Rows are one point carried round by a steady rotation, each followed by how many steps it has turned.
The counts run from 0 to 445.
[  7 -10 -26  13  -1 -19   8  -1 -13  11   8  17 -41 -11  20 -26  16   1
 -20  -8   3  -1   5   0  -7  17 -68 -10 -52  11 -31   8 -10  47  13 -20
  10  20 -19  13 -13   6 -40  40 -36 -11 -25  -6 -33  41  17   8  16  -5
   6  16 -12 -21   2  50   5  15 -26  15   4 -20  20 -26   3  -2  -4  22
 -11   7  42 -22 -10 -51 -33   3  34 -34   1   5  45  44]
91
[  5  21  21  12 -45   4  26  25  21 -31 -11  45  -3 -36  39 -12  18   2
 -51   8  11 -21 -13 -35 -13  18   6  -2 -33  22 -64  21  14  27 -22 -11
  12 -25 -30  54  17  16  -1  18 -45  18  -9 -16 -35  31 -28 -25  17  -1
   6  -1  -5   6   8  16  25  14 -17 -14   5 -11  -4 -16   3 -12 -12  26
 -25  24 -28   9   2  -2 -13   8  33 -59  -7  12  19   6]
47
[  2   4  -8 -13 -40  21  30  12  13  -1 -18  -7 -56   7  10 -12  -7   2
 -33   2  10 -22 -26  -6 -37   1 -27   2 -59  35 -11   6 -32   6  -3   9
 -14   8   9   5 -20  13 -46  78 -22   9 -11 -10  -4  57  18  -5  22 -18
   8   2  -1   6  44  38  33  12 -15   5  17 -16  -1 -17  -9  -1  -7  34
 -21  28   7  -8  -6 -40 -23  10  18 -29  21  26  44  24]
368
[ -2  -8  -3  -4  -5 -17   6  -2 -28   6  -5  35   5 -29  18 -31  17  -3
 -29 -10   1  11  -5  -9 -12  29 -38 -23 -42 -16 -52  23  16  55   3 -29
  32  -2 -34  56  -5  19 -10  24 -52   7 -24  -8 -44  12   5   4  -1   9
   6   8 -12 -10  -7  32   6   6 -29   7   3 -25  18 -12   1  -7 -12  18
 -21  23  12 -29 -17 -27 -28  13  26 -54  -3   1  56  36]
324
[ 15  19 -38  41 -16  24  10  14   2 -14  -4   4 -40   4  37  -9  -4  -2
 -17  30  32 -31 -65 -29  -3   5  -9  -5 -43  16 -34   6 -23  13   2  -3
   2 -29  19  22 -27   8 -32  68 -23  -5 -25  -3 -20  48  -4  -2   4 -13
  27   1  12 -11  25   7  -7 -18  13   7 -11   7  20  16 -19 -27  10  19
 -26  28  -1   3  -9 -35  -6  19  20 -40   5  27   7  66]
382
[ 10  11 -13  33 -31 -16  -3 -11 -16 -24   2   8   5  -9  33 -31  24  -5
 -18  11 -24 -11 -35 -30 -21  19   4 -23 -25 -21 -35  22  10  37 -17 -19
  26 -16 -37  24 -14  -4 -12  29 -47  -3  -6  -4  -3  38 -11  26  18  -8
  13  -7   7  -1  17  -1  -6 -24 -35   3  15 -33  30   8 -12 -41 -16   5
 -29  37   0 -23 -18   6 -13  27  32 -84 -13 -25   5  34]
243
[-20  11  16  -1 -41   5  29  17 -10  12  -7  22  -4 -34  36 -26  16   5
 -39   8   4 -22   6  -8 -22  39  15 -23 -36  26 -33  23 -31  33 -10 -28
   6  -8 -39  23   9  13 -35  31 -42   7   4  -1 -52  27 -10  10  19   7
  -1 -24  22   8  18  38  22  13 -42 -16   8 -28  -7 -18 -13  12  -5  20
 -18  14 -15 -12   4 -13 -23  -5  30 -69  -3  12  41  11]
59
[ 18  -5 -22  34 -10   9  26  -8 -16 -20  12  14 -56 -21  16 -15  21   2
  -8   9  -2 -22 -19 -27  -8  37 -21  12 -39  35  -6  16 -14  17 -18 -39
   7  18 -16  19 -12  11 -57  42 -48  -8 -11 -14 -19  40  19 -19  26 -10
   6 -14   7 -16  19  22  -3  -4 -13 -14   0  12  30  -2   5 -27  -9  12
 -32  36  24 -11  -8 -28 -24  -5  39 -59  -7  16  23  54]
81
[ -1  20 -28  15 -35 -22  -1  33   9 -33 -17  28  -7 -43  52 -30   3  -5
 -39   0  29 -22  -4   4  -5   9 -27 -19 -31  -1 -60  -3  14  47  10  15
 -12 -29 -18  12  -3   1   2  31  -9   9 -24  -3 -21  43 -16  18 -17  -9
  22   8   0 -10  28  38  26  12   2  28  -7 -47  -8 -12  -2 -10   0  27
   1  -7 -21 -16  19  -2 -46   2  35 -43 -10 -33  35  14]
193
[  2  11   1   5 -25 -33   3   9  -1 -15   0  27 -12 -35  37 -30   9   9
 -38 -10  15  -7  29  -6  -5  17 -62 -14 -41   5 -59   3  14  44   2 -22
   7   5 -53  20  -1  -3  -7  15 -25   7 -17  -6 -35  36 -11  16  10   4
   3   7 -19 -22  -2  45  15  30 -33  12   6 -51   8 -20   0  -7 -22  24
 -12  -1   8 -10   2 -29 -31   6  43 -50 -18 -26  29   5]
259
[  6   8 -37   2 -30 -14  -7  -2   0 -19 -19 -16 -33   1   2 -37  -1  -1
 -10   9  12   6 -25  -6 -15  -1 -48 -12 -54   3 -30   1   3  21  -8  -5
  -2   0 -17   6 -38   0 -32  58 -21  12 -10  -6  12  50  28  31  -3 -28
  14  20 -10 -24  28   9   9  -2  -9  33   7 -48  15   8  -5 -30 -13  12
 -29  27  18 -28 -25 -33 -11  45  38 -48  -4 -29  20  41]
169
[ 30  10 -21  29  -9 -15  17 -18   6 -38   8  20 -45 -17  21 -27  15  11
 -26 -14  26  -5  12 -29  -6  14 -53  13 -44  19 -42  -2  13  25  -9 -34
  12   8 -30  34  -6  -1 -27  19 -46  13 -11 -13  -8  33  13 -25  16   1
   9   3 -17 -34  -8  21   5  36 -11  -3  -3 -11  12  -2  -1 -39 -24  24
 -29  39  14  -5 -12 -32 -13  29  54 -50   3 -11  13  35]
249
[ 12  13 -15   1 -34  -7  15  26 -20 -17 -19  17 -35 -30  26 -19   8 -15
 -30  10   5 -45 -32  -7 -31  29  11 -17 -33  11 -11  12 -19  48  -7 -23
  -1 -10 -14 -14 -15   3 -33  78 -16 -14 -16  -1 -27  44  -6  14  15  15
  24 -11   5  12  49  37  28 -27  -8  -1  13 -28  19  -4 -14  -3 -13  12
   3  14 -21  -3  12   1 -38 -34   8 -51  -8  14  45   7]
359
[ -6  -2  -1  31  -9  10  45 -27 -15  -4  -5  21 -31 -21  32 -39   1  11
 -30   7  45 -28 -29 -17   4  34 -33 -11 -44  22 -46 -16 -28  26   3 -22
   2  -1 -14  25 -15  25 -39  18 -22  15   0   3 -20  26  -2 -10   8 -22
  12 -37  26 -15  17   7  -3  18 -10  15  -1 -18  34  20 -15  -5  -1  31
 -20   8  41 -33   5 -18 -40  21  14 -36  14  -9  52  44]
397
[ 39  20 -14  31 -33 -12   4  22   8 -43  -7  17 -46 -19  47 -43  13 -12
 -28  18  29 -33 -54 -18  -8  18 -32  14 -33  14 -48 -17  -5  35  -9  -9
  26  -9 -10  -8 -10  25 -15  18 -19  -9 -27  11   4  56 -19  -9   5 -16
  25   9   4 -10  10  -3  19 -24  -3  10  19 -10  18  -3   0  -7  26  19
   2  15  23 -23  16  15 -24  -6  12 -24 -23  -6  57  26]
108
[ 34  18 -10   5 -29 -22  -6  22  14 -35 -24  -2 -46  -8  40 -46   3  -3
 -22  14  20 -12 -17 -13 -26   2 -45  18 -49   4 -48 -22  -5  23 -23 -29
  34   7 -26  -6 -10   8 -23  33 -26  -6 -23  11   4  53  -7  10 -13  -6
  27  33  -9 -20  -4   4  39   0 -18  13  19 -44  -2   1  -1  -3  15  21
 -12  10  16 -15  -3 -20   2  24  40 -26 -34  -9  37  29]
341
[ 28  28  11  -6 -47 -16  29   4  20 -13  -3  12 -21  33  30 -21  14  -9
 -34  -3   6   0 -17 -13 -40 -13 -27   1 -47  17 -43 -15   1  37   6  -7
  39   0 -11  22 -10  16 -16  45 -38   6 -16   7 -11  54  -2 -12  39  11
  23  23 -22   4   3  30  33  12 -17  11  31 -23   2 -37 -12  -3   1  50
 -18  34  22  -2 -13 -14  -5  33  11 -34   3  11  32   6]
39
[ 16   3   2 -25 -39 -19  -5   9  -7 -16 -33   2 -17 -26   2 -35  12 -17
 -26   1 -21  12 -17  -9 -29  13 -17 -10 -45   6 -36   9  27  37 -30 -17
  25   9 -38  23 -20  20 -20  49 -37  22  -9 -11  -6  36  21  17  -1 -14
   6  24 -19  -3  29  13  36  -4 -24  12  32 -51  12  -9   9  -9 -14  14
 -33  22  16 -30 -21   0 -27  32  26 -48 -13 -27  47   7]
337
[ 20  24  12 -12 -44 -12  23   4  23 -11  -3  21 -16  22  28 -23  18  -1
 -43  -7  10   5  -8 -18 -31 -12 -40   0 -51  17 -56  -9   2  37   6   2
  32   1 -17  30  -9  16  -8  36 -37  16 -18   1 -10  55  -5 -13  32   2
  13  25 -27  -2   0  30  33  23 -22  10  29 -25  -3 -40  -8   0  -2  46
 -18  30  18  -7 -15 -20  -8  31  12 -37   6   7  33   4]
38
[ 29   8  11   1 -34  -3   5  28  -3 -30 -28  16 -13 -34  27   1  14 -26
 -32  10 -20 -29 -40 -42 -14  24  14  -3 -27  13 -38  11  18  34 -45 -32
  16   9 -32  14 -12  14 -21  73 -17   0 -20 -20 -28  38  -7  -7   8   0
  16   6 -17  14  36  22  27 -13 -29   2  12 -43  21  -1   7 -23 -21  26
 -26   0   0   4  -3 -11 -24  -9  15 -55 -27  -5   4   4]
348
[ 36  31   3  -1 -44 -17  26   7  17 -14  -3  14 -23  34  35 -21  20 -10
 -29   5   4  -8 -25 -15 -45 -10  -9   5 -45  16 -38 -18  -8  38   7 -17
  46  -4  -6  13 -14   9 -18  54 -34  -1 -17  16  -7  65  -7  -8  37  17
  28  16 -17   4   8  26  29  -5 -15   6  34 -16  10 -30 -14  -3   6  44
 -12  33  22  -1 -14  -3  -6  25   8 -37   2  11  23   8]
40
[ 32  43  -1  20 -45 -21  23  14  11 -27  -1  13 -22  16  56 -25  16 -12
 -31  22  12 -25 -43 -23 -39   4  12   3 -31  14 -38 -19 -15  35  -2 -24
  41 -21 -10   1 -11  11 -15  45 -25  -4 -17  26 -12  67 -27  -6  25  11
  40  -4   6   7  12  14  23 -27 -10   0  29 -14  16  -8 -24 -12  14  26
 -16  27   5   1  -3  10   1  18   6 -43 -18   9  14  10]
42
[ 38  27 -24   7 -16 -23   5 -14 -26 -29  12  10 -48 -11   6 -30  21 -11
 -15  -8  16  -8 -22 -26 -11  28 -12  -4 -30  32 -18  -8   1  40  -1 -47
  15  12 -28   2 -33   1 -45  52 -44  13  -4  -1 -12  41  24 -10  27  13
  20 -13 -12 -29   8  26  -5   4  -8 -11  14 -13  33   3 -17 -42 -30  24
 -27  35  24 -18 -18  -2 -15  13  24 -64  -2 -13  12  12]
252
[ 28  29 -26   8 -10 -14 -21  -1 -26 -20  19  21 -11 -31  15 -19  40 -24
 -25 -12  -9  -6 -51 -36  -5  30  -6 -20 -22  13 -29  21  14  60   9   2
   3   2 -15  15 -32  16 -11  47 -35  17 -24 -10 -23  39   7   2  28   3
   8  -7 -12 -10  23  34   0 -14 -17   0  15 -13  34 -12  -8 -47 -32  15
 -31  25   2 -22 -14  11 -41  -8   6 -61   7 -16  24   6]
19
[ 32  22 -22   2 -23  -9   1  35  19 -16 -28  -1 -31 -22  32  -7   9 -26
 -33   9   3  -2 -45 -21  -4   2   5   8 -39  30 -53 -11  30  42  -4  -9
  12 -17   3  27 -18  12 -17  71 -13  16 -33  -9 -32  50  10  -6 -22  -8
  30  40 -24 -10  24  33  28  14   2   8   8 -28  -8  -6  -7 -11   2  44
 -20   1   9   1  -5 -20 -18  30  27 -14  -7  -3  11  27]
116
[-22   1  -3  10 -16   8  22 -19  -7   9  -5  -7   9 -14  26 -25  20   4
 -31  -1 -20   2 -21 -24 -25  22  13 -27 -42   3 -34  27 -13  28   2   7
   0 -13 -22  41 -19  14 -29  41 -25  24   6  -2 -32  30   4  28   6 -17
   2 -20  22   6  44  30   5  14 -50   7  10 -40  17  -1 -19 -29 -35  15
 -51  22  -2 -16 -21 -15 -26  45  36 -63  22 -17   8  36]
231
[  2   7   8  15 -17   0   3  14   3 -19  -7  43 -15 -49  26 -26  13  -3
 -45   4   5 -18 -34 -26   9  17 -64 -11 -40   2 -60  28   9  29 -14  13
   1   1 -32  20 -22  38   1   9  -9  23 -27  -6 -21  32 -14   5   5 -23
  -3  -6   0 -11  25   5  20  -8 -24  18   9 -26  32   3  18 -20 -15   1
 -38  -8  26 -22   4 -16 -42   5  21 -37 -11 -21  55  17]
99
[  8  28  -8   0 -44  30   2  21   3  -1 -12 -11 -38   5  23 -29   2  -6
 -24  31  18 -38 -75 -20 -21  12  -3  -8 -45  21 -19   4 -52  15  -7  12
  -9  -6   0 -24 -28  17 -41  65 -18  -8 -12   4   0  57  -5  23  17 -22
  14  -5  16   3  37   6  14 -21 -25   9  17 -22  11   3 -21  -6  11  17
 -18  17  -3 -17  -8 -17  -9  -5   4 -41  -5  18  38  19]
371
[ 16  -2  -4  32 -40 -10   5  -3 -16 -25 -16  17  -1 -13  22  -8  16 -23
 -18   8 -20 -19 -35 -29   4  19 -14 -24 -28  -4 -45  -2  36  35 -30 -13
   6  -2 -35  14 -13  -7 -18  58 -23  -6 -16 -29 -10  43  -7   6  22 -20
   1   9 -21  10  30  21  -3  -4 -28  33   7 -52  38  -9   1 -31 -13  37
 -15   3  23 -24  -6 -22 -39   4  20 -66 -21 -32  -1  21]
178
[  8  32  -7   6   4   6 -19   5 -26  -4   9  16 -15 -33  35 -42  16  -6
 -29  17  36  -4 -66 -42  13  39 -12 -10 -30   7 -49   5 -19  41  -1 -31
  30   2 -26  19 -31  31 -17  18 -42  10 -20   5 -41  20 -10  10 -10  -2
  17 -11  11 -27 -14  -6  -8 -17 -24 -17   1 -13  30  25 -12 -24  -5   8
 -39   7   7 -24 -16  -4  -6   9  13 -50 -23   5  36  37]
320
[  7  -1 -30  33 -28  18  25  11  10  -3  -8   5 -31  15  31   3   3  -6
 -20  20  -2 -22 -44 -18 -12   0  -6  -8 -50   7 -29  15  -8  17   1   0
   4 -26  16  41 -16  -6 -30  81 -29 -12 -28 -14 -20  49   0  -2  11 -13
  16  22  -1   8  33  25  -1  -2  -3  16  -7  -3  14 -10 -11 -16   5  29
 -22  35   5   5 -11 -50 -10  25  30 -41   6  25   2  68]
380
[ -5   4 -10  39  -5   4  38 -22 -12  -9  -3  20 -39 -17  44 -44  -2  17
 -30   7  55 -25 -30  -2   2  26 -38 -13 -44  18 -51 -18 -31  25   8 -24
   5  -7 -13  21 -15  23 -37  17 -22   9  -1  12 -18  28  -7  -1  -4 -19
  18 -32  25 -20  12   9  -4  11  -4  18  -9 -13  25  21 -17  -6  11  25
 -14   9  34 -28   9 -20 -27  21  21 -26  10 -11  47  53]
396
[ 21   6  -3  23 -20  -5  33 -14 -12 -34  -8  24 -15  20  29 -42   5  10
 -11  -2  39 -17 -14 -14 -18   7 -53  -1 -41 -16 -49 -33 -10  23 -16 -26
  38  13 -16  33  -1  23 -28  20 -44  -4 -17   8  -1  38   3 -25  22   1
  11   4   5  -6  -9  -1  21   1  -6  33  -6 -22  26  -5   3  -9  16  57
 -15  32  28 -30  -9 -16 -24  16  14 -41  -3  -4  41  49]
408
[ 39  16 -30   6 -35 -22   0  15   6 -25 -14  10 -45   7  24 -31  13 -16
 -15  12   0  -2 -43  -3 -28  -3 -43   8 -49   4 -31   2  12  39   3  -3
  30  -3   5   4 -31  16 -17  59 -23   3 -36   9  11  66  13   3  15  -5
  30  34 -19 -10  22  15  28 -22   9  24  21 -15  20 -14   5 -12  12  20
 -18  28  33 -28 -15  -4 -25  21  17 -24  -7  -6  44  28]
105
[-15   5  -3  -5  -7  25 -10   8 -20   3 -12  17   2 -28   9 -22  -6   8
 -34  -2  32  -6 -20 -39   5  27 -28 -27 -43 -11 -53  25 -19  25 -19 -12
  -5   2 -31  49  -2  14 -18  35 -56   7 -18 -29 -38   5  -4   8  -2 -11
 -12   6  -4 -15  -5  14   5  17 -32   4 -24 -35   6   6  -1 -18 -18  26
 -26  27 -31 -11 -21 -47 -11   6  33 -66   1  18  31  42]
153
[ 18  14  -5  11  -1 -19  18  -6  -7 -35 -14  25 -48 -37  42 -49   6  10
 -33  14  33 -22 -26 -14 -20  22 -41   8 -44  10 -44   1 -10  24 -11 -46
  28   0 -22   9 -24  34 -23  14 -12  19 -12  23  -7  33  -5  -1 -10   4
  35 -26  14 -27  22  -4  23 -21  -3  -3   9 -18  38  37  -8 -21 -13  -6
 -32   5  24 -13   5   6 -20  22  28 -31 -13 -12  53  31]
331
[ 17  25 -27  30 -29  10  31  15  13 -29  -2   0 -22  28  54  -7  16  -5
 -16  14  11 -26 -37 -26 -40  -3  14   2 -32   2 -26 -19 -26  18   3   6
  19 -16  22  17  -7   4 -28  68 -23 -11 -25  12 -17  65 -11 -15  18   5
  29   8  21  10  32  29  24  -6  -7  17  -2 -11   6 -12 -22 -18  14  50
 -21  32 -16   1  -5  -8 -15  12  23 -39   8  14  -5  49]
211
[ -2  45  -3  -1 -29   5  15  24  -3 -12   6  22 -33 -28  44 -48   6   9
 -38  18  55 -26 -10 -14 -17  36   5  -5 -37  34 -35  -7 -45  32   6 -32
  11  -8 -29   2   3  17 -37  23 -43   2  -1  15 -37  33 -16   5   0  13
  22 -24  24 -14  -2  17  18   4 -15 -28   1 -10 -10   4 -18   5   7  15
 -11  19 -26  -7   8   0  -4  -8  22 -56 -22  24  46   9]
56
[-11  18   7  -9 -43  26   9  11 -18  -2   0  19  -2   1   3 -26  19  -2
 -12  18 -13 -14 -26 -27 -28  21  -3 -18 -41   3 -10  35 -33  13 -26 -15
  16  10 -33  15 -15  26 -40  42 -47  -1   3   0 -21  35   5  13  41  -7
  -5 -14  22   9  22   2  17 -26 -40  -9  16 -13  27 -13   6 -15 -11  15
 -43  33  -7 -23 -25 -18 -15  -6  17 -87 -16  19  39  25]
71
